A single turn carries every row of the set below to another of its rows. Some are shown first; where does it send the rows asked next?
Mezer: [-11   9   7  19   8   2  19  -3  -7 -13  12 -22  -8   0  17   2   5   7
   3  16  36   5 -14  -4 -15 -11]
kef: [-13  18  11  17   9  -7   9   0 -11 -13  17 -17 -12   0   8   2   3   5
  -1  14  33   6  -9  -3 -23 -11]
poze: [ -9   1  11   5  -1   8   0   4   7 -29   2 -19 -23  17  12  -8   2  17
 -10   6  26   1   2  12   1 -20]
Seko: [  7  10  -8   4   6  -5  11   8  -5  -9   0 -20  10  18  -3  -4  -6  14
 -14   4   6  27   7   9   5   0]
bofi: [ -6  11  -2  -2   0  11   9   8 -16 -15  14  -7   3  -8 -12  20  -1  -2
   8  16  13  18 -25   7  10 -10]
Zelo: [-16 -14   3 -15  -5  -5   3   3 -10  -6 -14   2   9  -2   6   9  -2   7
  -4 -20  18  18  -8   3  -3  -4]
rorup: [  5  10  -6   5  -1  -3  10   7  -4 -10   3 -21   9  21  -7  -1  -4  18
 -15   1   8  29   6  12   4   4]
puf: [ -7  10  20 -10  -5   3   6   9  -1  -3  -8 -21 -25 -10  20  -7   6   4
  10   6  28  17   0   6  -3  -9]
sogu: [ -8   3   8   4  -3  14   0   8  10 -26   3 -12 -21  11   9  -9   9  15
  -9   9  31   5   9   8  -7 -17]
gufo: [ -8   7  26  -9  -4   1   6   7  -1  -6  -5 -25 -17 -15  25  -5   3   9
   8   2  21  13  -7  12  -5 -10]
rubid: [-15 -11   1 -14  -5  -2   4   0 -11  -3 -17   4   8  -4   1   5  -5   6
  -5 -19  20  12 -10   4  -2  -3]
Mulef: [-15  12  10  16  10  -2  12   1  -2 -12  13 -19 -16  -2   9   0   6  -1
   0  19  37   8  -7  -4 -17  -4]
Bodid: [  9   9  -8   5   7  -3   8   7  -9 -12   3 -21  11  15  -5   0  -4  15
 -15   0   6  27   9  10   3   4]
romed: [ -6  12  -4  -3  -4   8   9   7 -15 -10  13  -5   5  -4 -12  24   0   0
   5  14  14  19 -26   8   9 -10]
Nedo: [-16 -16   2 -13  -4  -2   4   6 -11  -7 -16   4   9  -3   4   4  -3   5
   0 -18  22  16  -9   2  -3  -1]
Vonut: [ -6  14  22  -9  -7  -1   6  12 -12  -4  -8 -21 -20 -11  23  -7   6   7
   8   3  27  17  -2   8  -7 -16]
Zemo: [ -7  11   0  -6  -1  11  13   9 -15 -14  16  -4   7  -8  -9  19   0   0
   3  16  13  17 -23  10  13  -9]
gaz: [ -7  14  24  -9  -4  -1   0   8  -4  -2  -8 -21 -17 -14  25  -8   3   9
  13   3  20  16  -1   7  -6 -11]
dul: [ -5  14  -5  -2  -2  13   8   4 -16 -12  14  -6   4 -10 -12  21  -1  -2
   2  12  14  16 -25  11  11  -8]
Nali: [ -2  13  -3  -4  -1   9   7  10 -17 -15  16  -3   2  -8  -8  21   1   2
   4  11  12  20 -25   8  13  -7]
kuri: [-12 -15   1 -15  -3  -5   3   4 -15  -7 -12   5   9  -2   4   8  -4  12
  -3 -17  19  12  -5   4  -2   1]
Nafin: [  7  12  -8   5   3   0  10   2  -4  -9  -2 -21   9  17  -6  -3  -7  13
 -18  -1   8  25   7  13   4   4]
noso: [ -5   6  12   3  -8  11  -1   8   3 -29   6 -11 -16  12  10  -8   8  23
 -13   4  28   6   8  10 -10 -22]
bip: [-16 -16   4 -16  -4  -7   5   3 -12  -6 -11   4   6  -4   1   4  -4   7
  -3 -18  20  14  -8   2   1  -5]
Tep: [  8   8  -6   6   4  -1   9   5  -3 -11   2 -22  10  17  -6  -6  -8  16
 -14   2   7  27  10  13   2   5]
vis: [ -9   6  13   4  -3  16  -1  12   2 -31   2 -13 -16  15   7  -8   8  20
  -6   4  26   1   8  13  -2 -19]
sunob: [ -9  13  11  18  12   0  13  -5  -8 -15  13 -17  -9  -2   7   4   4   5
   4  11  38   5 -10  -6 -19  -9]

noso -> Vonut
Zelo -> romed
Where do these go?
poze -> gufo
puf -> Mulef
bofi -> Tep
Nali -> Bodid
sunob -> vis
Nafin -> rubid
Zemo -> Seko

A single turn carries every row of the set below to another of its rows. Some are shown first; where does it send the rows asked next?
sib: [-12 -11  -2  16  19   6   8  13   0   8 -25  22  -1   4  -9   7 -10  11
  -5   5   4  -2 -12   6 -10   7  -3]
Safos: [  3  -1   6 -19   3  -2  -1   4  12   3   4  26   2  -6  -5  -5 -24  -9
  11   0   2  -3 -19   2  -8   4  -1]
Sifu: [  2  15  -4  -5 -12  -4   3  -4  -1   8  15  14  -7   4   1  -9   7   7
   6   6  -2 -12  -3  11  -4 -19   3]
roku: [  0  -3  10  15  -1  13   8  -5  -9   3   7  -8   2   8 -14 -14  -9 -13
  21   2  -3   3   2 -15   9  -5  -6]
nili: [ -9  -8  14  -6  25   8  -6   8 -11  -7  -3  12  -2   6  -3 -13  -7  12
  16  -1   3  -4  -5   6  18  16   6]
motun: [-13  -7   9   3  -3   2 -10 -17  -1  -1  -2  -2   0  -8 -23  -2  -9   6
  25  -2  12  -7  -7  11   5  -4  -9]
Voso: [  3 -17  10   0 -16   3  13  20  -3   2   5  22   3  -3  -1   5   2  -7
  -2   5   1   1  15  -6  -7   6  10]
ber: [-5 -4 -6 15  4  4 12 -5 17 19 -1  3 -6 -5 -2  3 -3  4 11 11 18  5 -3 -5
 23 -4 11]
Linu: [  1  -9 -11   7  14   8  18   9  -2  13  -6  11   3   0  -8  -3 -14   9
   8   8  -9  14 -19 -10  -3  -3  18]
turos: [  7  11  -9  -8  -4  -4   5  -2  -2  13  11  19  -9  -2  -3   5  -8   5
  -8  10  -3 -25  -3  12  -4  13  -1]
fuzu: [ 11   5  14  26 -13  13   6  -3  -4   9   1  10   0   9   4  -8  18   8
   6   8  -5  -6  -5  -3  -4   1   6]
Losu: [ -8 -14  13  -4   4 -10  -3  17  18   5   2  16  13   7   1   3 -13   6
   2   2  13 -11  -1   5  -3   6 -13]
Zalu: [-13 -14  -7  -6  -1   6   8  11   3  -6  -3  14  -1   1  -7  14 -19  -2
  16   6   7  -2  -3  22  21   4  -7]
sola: [-12   1 -10   6 -17  14  -3 -16 -10  11   1  20 -10  -5 -11   6  -4  10
  -1   6  -9  -2 -15   8  -5  -3  12]
zir: [  8   9  -5  -3  -8  -2  -4   9  10  -5 -16  17  10   9 -20   3   0  10
  15 -15   7   2 -16  -1  -6   7   1]
Bekas: [-20   8   6   3 -15  15   0   5   1  -2   6   5  11   0   0  10  -3  -6
  10   3  11 -16  -3  23  10   4 -11]
Tagas: [  7  -9 -11  -2   3   2  13   8   3  12   7   0   5  -2  -4  -8 -12   4
  22   9 -12  18 -13  -3  -1  -5  14]
zud: [ -6 -13   8  10  -6  10  15  18   3   5  -4  16   3  11  -9  14   3  -5
  -3  13   8   6  14  -6  -5   0  15]
gaful: [  7   3  -6  15  10  -8  13   4   4  19  -5  19   2   8   1   3 -16   9
   1   7   2 -18 -22   2  -4  17  -8]
nunu: [ -6 -22   2   2   3  13   6  -4 -15  12   4  16 -11  -4   5  -7  -8  10
  -8 -12  -7 -15   4   5   3  12  12]
momuv: [-14   0   5   8  19  11   9  11   4   4 -17   4  -7  23 -11   6  -8  12
   5   2  12  15  -2   3   1  -1  10]
Zesu: [  2   5  -9  19  -3  15  11  12   0  24  -8  -3  -2  -7 -12  -1  -2   2
  -7  13   3  -4  -7   7 -16  20  -2]
basa: [  2  -8   9  -1   5  28  -1   4  -5  -6  -9   1  10  -2   2 -10 -18   3
  20   4 -10  -3  -5  23  -5   2  -4]
fem: [-16   1  -4  10  -8  19   0 -14  -8   8 -11  16  -5 -14 -21   6  -3   7
  -2  -3  -1   2 -16   5  -1  14  11]
Regep: [ -3   6  10   2   2  -8   7   3  12   2  -2   4 -14 -21 -12 -13  -6   0
  16  -8   7 -10   6  11  13  -7  -4]
Refem: [ 3  7 15 28 -1 11  4 -6  5 14 -3  6  4 11 10 -2 11 19  9  4  3 -9 -7  4
  5 13 12]
danu: [-19  -2   8  -1   6  -2  -3  21  -2   6  -5   7   2  13  -7 -16 -10  10
   8 -15   6  -3  -8  19  -6  18  -9]
Durot: [ -4  -5   5   9 -11   9   1  -2 -11   0   5  11   0 -10  -9 -15   8 -10
   8   5  -9  -8   6  -1  -4 -21  -8]
puzub: [  3  -2  -4   8  -8  17  10  11   5  16  -9  -5  -3 -16 -20  -5   4  -7
  -3   8   9   8   5   7 -14  13  -2]
Konad: [ 10  -3   3   2  14  17   5   5  14   2 -10  17  18  -8  -1  -9  -1   2
   8  12  -1 -16   2  22  10   5  -3]
mivev: [  0 -22   1  11   3  14  12  -2 -15  11  10   4 -14   0   0 -10  -5  -3
   0  -1 -16 -10  10  -2  10   4   9]
nulu: [  3   5  11  -2  -6   3  -3   3   4 -13  -6  15   6   2  -1  -1  -8  10
  13 -22   2  -8  -1 -16   7  -7  10]
benar: [  1   3 -15  -7   7   7  -1  -1   0  10  -1   1  -7  -4  -3 -16  -4  -2
   9 -24  14 -17 -17  -1   7   4  -5]
bet: [  0   2  -9  13  -4  -1  15  -4  12  23   5   9 -14  -1   2   5  -6  12
  -7  10  15  -9   1  -5  16   0   9]
Vibid: [  8  16  12  -9   2   2  -2  13  10  -1   3   1  -5 -17  -3  -5   3  -4
  16  11   4  -5 -13  13  -7   8  -8]
teg: [ -7 -10  -1   6 -16   4   4   5 -10  16  16   0   1  23   9   1  -2   6
  16   0   5   0 -16  10 -13   6   4]
Fesu: [-10  -2   9   3   7  21   5   4  -8  -1  -4  -9  -8  13 -23   4 -11  -6
   5   4   3  10  13  -4   6  12   4]
fese: [ 12  -5   3   2   1   6   3  18   1   3 -12  -4 -13   9   1  -9  -4  -3
  14 -17  24  -7   0  -4   1  10 -10]
Damok: [ -1   2  27   7   1  12  -7  -7  -2  -5 -10  18   4   9 -17  -9  -3  -2
  21  -1  21  -6   0   3   6  14   2]
Pefen: [-10  -9  -4   7 -12  10  11   4 -13  15  12 -12  -5  25 -11   2  -2   1
   9  -2   4   8  -8   5  -9   4   5]

fem -> Tagas
basa -> benar
Durot -> gaful
Where do these go?
Regep -> Losu
fuzu -> Zesu

A single turn carries every row of the set below to another of its rows. Some are shown first; where does it send the rows asked next?
Votad: [ 15  10   4 -10 -18  -4   0  -1 -16  -1   7 -10   0   5]
Duv: [ 12   5   3  16   5 -16   6   6   2   2   0  -4   0  14]
dimur: [10 14  7  7  6  4 -2 11 16 -4 12  1  0 -6]
ver: [  5  -7  -9  -7 -10  -4   2 -16 -13  16  -7  -5  -8   4]
Pumil: [ 15  -2   0 -19  10   8   8  -5   7  14   9  -6   5   2]
kedus: [-19 -12   2  -2   1   5   4  -8   2  -8 -15 -11   6  11]
beb: [ 14  12   1  -6 -15   0  -5  -3 -18  -2   5 -12  -1   3]
Tesuf: [-12   1  14 -13  -9   4  -3 -15  14 -10  -5   8  12  -2]
sar: [ 13  11   3  13   5 -16   3   4   0   2   3   2   0  16]
Zuv: [ -3 -10   6   6  -2   4  23  -6  -7 -10  -9  -9   9  11]
fisez: [  3  -4  -5 -13  -8  15  -2  -8   3  11   2  -7  -8 -18]
zokar: [13 10 12  1  9  2 -5  7 18 -5 12  3  0 -5]
pufu: [  1  -2  -3 -11  -6  12  -5 -11  -2  13   1  -3  -2 -21]
lafas: [-11   4  11 -10  -9   5 -10 -11  16 -11  -5  10  10   1]
dusu: [  6  -5  15 -17 -11  -1  15 -12   7 -17   0  -1   6   3]
zur: [ 14   4   6   9   7 -18   2   8   2   0   4  -3  -1  15]
domil: [ -2   6   6  16 -12 -10 -14   4  -7  -1   1   3  -7  -5]
Muk: [ -6  -8  11   6  -1   3  16  -3  -6 -12 -11  -9  11  13]
Tuvus: [12 15 10  0  5  2 -1 10 16 -2 14  6  1 -4]
pep: [ -1  -5   6  -2  -6  -5  23  -7   8 -13   6  -6  17   9]
Vukit: [  1  -9  -9  -1  -9  -4   1 -13 -17  15  -5  -8  -3   3]
nozur: [  1   2  -2 -18  -9  14  -5  -9   1  10   3  -2  -5 -17]
zapaf: [  4   7  20  -8 -16   4   4 -13   5 -11  -2  11  15   0]
Zodez: [ 13  10   3  -6 -16  -7  -5  -4 -17  -3  10 -11   4   3]
gozon: [  2  -7 -11  -2  -8  -5   2 -14 -13  16 -11 -11  -6   1]
mager: [  4  -2  -1 -15  -9  16  -7 -11  -1  12   3  -3  -1 -17]
gos: [ 15  -6  -1 -17  13   7  10 -11   8  12   7  -8   4   2]
Ruviv: [ -7  -8   9  -4  -3   0  21  -5   9 -11   2  -7  19   9]
vefaf: [-12   1  10  -3  -5  13  -9 -10   1  -8 -19   7   0   3]
mele: [ -1  12   4  14 -12  -7 -11   2  -9  -1  -3   4  -9  -8]
Napi: [ 0 -9  0  5 16  5  1 -2 16 13 -3  6 -7 -6]
sidi: [-19   0   2  12  -1  10  -2  -5   2  -4 -14   2  12   8]
nev: [  9  12  11   2  11   2  -5   9  13  -4  11   5  -3 -10]
Sep: [-17 -12  -2   2   4   5   9  -5   5 -10 -11 -10   2  11]
pesi: [ 10   4   4  14   9 -18   4   5   2  -1   5  -1  -1  14]
vebik: [  5  -9  -7  -4  -9  -8   1 -12 -13  18  -4 -11  -1   5]
vusir: [ 12   0  -5 -18  12   8   6  -8  13  11   6  -8   1   4]
Vefe: [  0   5   4  17  -9 -13 -11   2  -7   1  -3   0  -9  -8]
tezu: [-1 -3 -4  8 15  2  2 -3 19 14 -5  4 -5 -9]
saka: [ 2 -6 -3  6 11 -2  4 -1 22 14  0  7 -6 -5]
fof: [ 10  12   3 -10 -14  -5  -7   0 -18  -2  11  -9   1   1]
zez: [ -1  -7  16 -15 -13  -1  16  -9   2 -17   0  -4   8   4]
supi: [-13   1  16  -4  -7   7  -7 -13  -1 -12 -18   7   3   3]
bogu: [  0   4  23  -5 -11   2   8  -9   5 -14  -1  10  16   1]
felat: [ 5 -9  0  7 16  0  4 -3 17 16 -5  3 -5 -6]
lebo: [ 14  -5  -4 -16   8   5  12  -6  12  13   6 -10   3   5]
Nif: [-18  -1   9   9   2   8  -2  -8   6  -5 -15   4  15   7]
Niti: [  2   7   4  18 -16  -9  -6   3  -9   1  -1   3  -8  -7]

Duv -> gozon
zur -> vebik
bogu -> zez
Where do these go?
beb -> vusir
mager -> zokar
Zuv -> Sep

